The rows below fall into families. The same turns and mirrors carry the whole set onto itself and the rows of a family onto each other. For each named row, which other rows are in its family? Write them in the order they are listed.
These 15 rows form 5 families of 3 rows each.
Nit: [ 11  24  20   3  18 -13  10   8   5 -22  22]
kirek: [ 18  -1  14  14   3   8   0   4  22 -35 -22]
salok: [ 16  14  13   3   7   4   6  30  -3 -14  17]
nupen: [-17   6  -9  -6  23   1   2 -12 -12 -19 -18]
devug: [ 24  15  14   4  16  -4  10  -1   6 -15  24]
Viga: [-29   0  -5  13  10  -7  15  -2  -8 -18 -11]
nomad: [  4  -8  -2   4  -8  12  -2   7  29 -32 -12]
Rikad: [13 14 19  3 23  1  1 11  0  3 15]
zik: [-29   9 -10  -8   8  -6   2   2  -5 -19  -4]
voput: [ 15   0  -5  15   0   7  -7  -6  24 -42  -7]
Rak: [ 10 -12  -6  13   3  10  -7  18  24 -32  -7]
vatu: [ 25  13   8  -5  22  -9  -1  15  -5 -14  16]
lom: [ 18  -3  -6  15   4  23  -1   0   4 -34 -22]
lagez: [-23  24   3   1   5   3  14 -10 -13 -24  -4]
tati: [-15   1  -9 -13  16  -8  14  -2 -16 -16 -12]

Same family as zik: voput, vatu
Same family as salok: lom, lagez
Same family as nupen: Nit, Rak

